In the data rows, 500 means zero.
Some points, one per row:
tensor([532, 466, 331, 611, 439, 462, 619, 170, 663, 388, 738, 565])
tensor([342, 893, 282, 999, 392, 438, 530, 193, 552, 495, 659, 270])
tensor([489, 481, 674, 198, 466, 521, 394, 666, 653, 585, 386, 695])
tensor([590, 630, 315, 459, 506, 519, 457, 339, 568, 360, 446, 435])
tensor([593, 352, 520, 461, 522, 576, 571, 503, 414, 412, 459, 494])
tensor([515, 588, 444, 508, 551, 467, 500, 486, 692, 364, 590, 447])
tensor([337, 658, 579, 716, 463, 568, 555, 443, 355, 681, 551, 268])
tensor([440, 796, 318, 702, 341, 550, 497, 303, 716, 510, 684, 540])
tensor([326, 908, 435, 797, 420, 493, 590, 332, 559, 604, 813, 249])
tensor([492,  90, 791,   0, 546, 453, 352, 812, 513, 594, 138, 747])
tensor([568, 264, 581, 269, 606, 454, 292, 643, 425, 471, 378, 593])
tensor([466, 644, 358, 549, 366, 638, 537, 351, 492, 581, 661, 410])
tensor([521, 593, 456, 635, 421, 583, 668, 504, 371, 687, 674, 410])
tensor([494, 419, 752, 450, 533, 471, 469, 620, 468, 623, 576, 532])
tensor([558, 238, 644, 342, 594, 524, 476, 590, 361, 515, 352, 563])
tensor([476, 467, 575, 385, 500, 563, 399, 501, 593, 521, 624, 515])
tensor([635, 307, 685,   0, 638, 523, 367, 777, 532, 440, 156, 575])
tensor([469, 706, 468, 866, 542, 284, 525, 418, 456, 477, 478, 445])
tensor([600, 362, 502, 450, 562, 566, 586, 484, 416, 407, 471, 511])
tensor([363, 642, 196, 962, 469, 387, 590, 379, 493, 494, 679, 556])
tensor([617, 460, 475, 141, 593, 497, 393, 555, 574, 400, 306, 533])
12 more points follow, each with its number after it:
tensor([568, 492, 500, 575, 499, 569, 538, 411, 493, 406, 628, 473]) 0
tensor([522, 279, 616, 458, 564, 540, 536, 544, 380, 538, 386, 504]) 1
tensor([379, 550, 274, 790, 468, 420, 566, 470, 506, 513, 653, 576]) 2
tensor([549, 205, 688, 292, 605, 531, 494, 621, 362, 541, 312, 581]) 3
tensor([382, 406, 617, 392, 479, 456, 512, 433, 494, 604, 351, 563]) 4
tensor([448, 175, 720, 107, 532, 466, 374, 703, 533, 584, 248, 713]) 5
tensor([408, 426, 859, 139, 602, 415, 338, 802, 540, 607, 208, 512]) 6
tensor([522, 276, 581, 468, 565, 514, 502, 513, 378, 507, 386, 529]) 7
tensor([549, 330, 647, 279, 507, 269, 283, 625, 623, 386, 337, 775]) 8
tensor([531, 368, 760,  47, 478, 539, 396, 769, 636, 581, 310, 710]) 9
tensor([618, 253, 622, 293, 546, 571, 559, 609, 406, 418, 403, 541]) 10
tensor([386, 710, 549, 623, 485, 415, 461, 476, 554, 571, 451, 372]) 11
Which three of these numbered points are nearest to each point below, ignoring the direction in which the first points spread most? Their numbers follow each, nearest first.
tensor([598, 223, 665, 236, 602, 628, 525, 615, 407, 449, 360, 547]) > 10 0 1
tensor([467, 576, 566, 708, 480, 497, 539, 480, 505, 585, 694, 461]) > 3 1 0
tensor([484, 538, 593, 272, 422, 562, 401, 582, 684, 543, 454, 644]) > 9 5 11
tensor([522, 359, 808,  54, 491, 559, 360, 800, 639, 571, 294, 705]) > 9 5 11
tensor([486, 657, 412, 699, 412, 596, 666, 445, 383, 690, 692, 441]) > 3 1 10
tensor([382, 531, 304, 798, 484, 406, 556, 489, 471, 502, 627, 585]) > 2 5 7
tensor([389, 481, 359, 719, 517, 401, 525, 588, 491, 506, 570, 635]) > 2 5 7
tensor([630, 222, 685, 270, 745, 374, 498, 799, 351, 466, 311, 641]) > 3 7 1
tensor([507, 726, 312, 863, 377, 577, 738, 349, 392, 625, 758, 382]) > 10 3 1
tensor([510, 348, 772,  16, 471, 545, 357, 830, 636, 619, 296, 714]) > 9 5 11
tensor([367, 748, 485, 727, 497, 424, 465, 397, 551, 531, 509, 364]) > 11 6 5
tensor([514, 388, 431, 649, 501, 510, 532, 373, 396, 463, 472, 483]) > 7 1 3
tensor([483, 215, 624, 221, 524, 465, 398, 641, 515, 566, 284, 697]) > 5 4 2
tensor([445, 594, 483, 440, 381, 541, 440, 515, 693, 529, 499, 609]) > 9 5 11
tensor([376, 344, 940, 200, 574, 565, 453, 780, 346, 780, 266, 406]) > 6 11 4
tensor([478, 544, 520, 351, 445, 586, 559, 566, 544, 632, 629, 489]) > 9 5 0
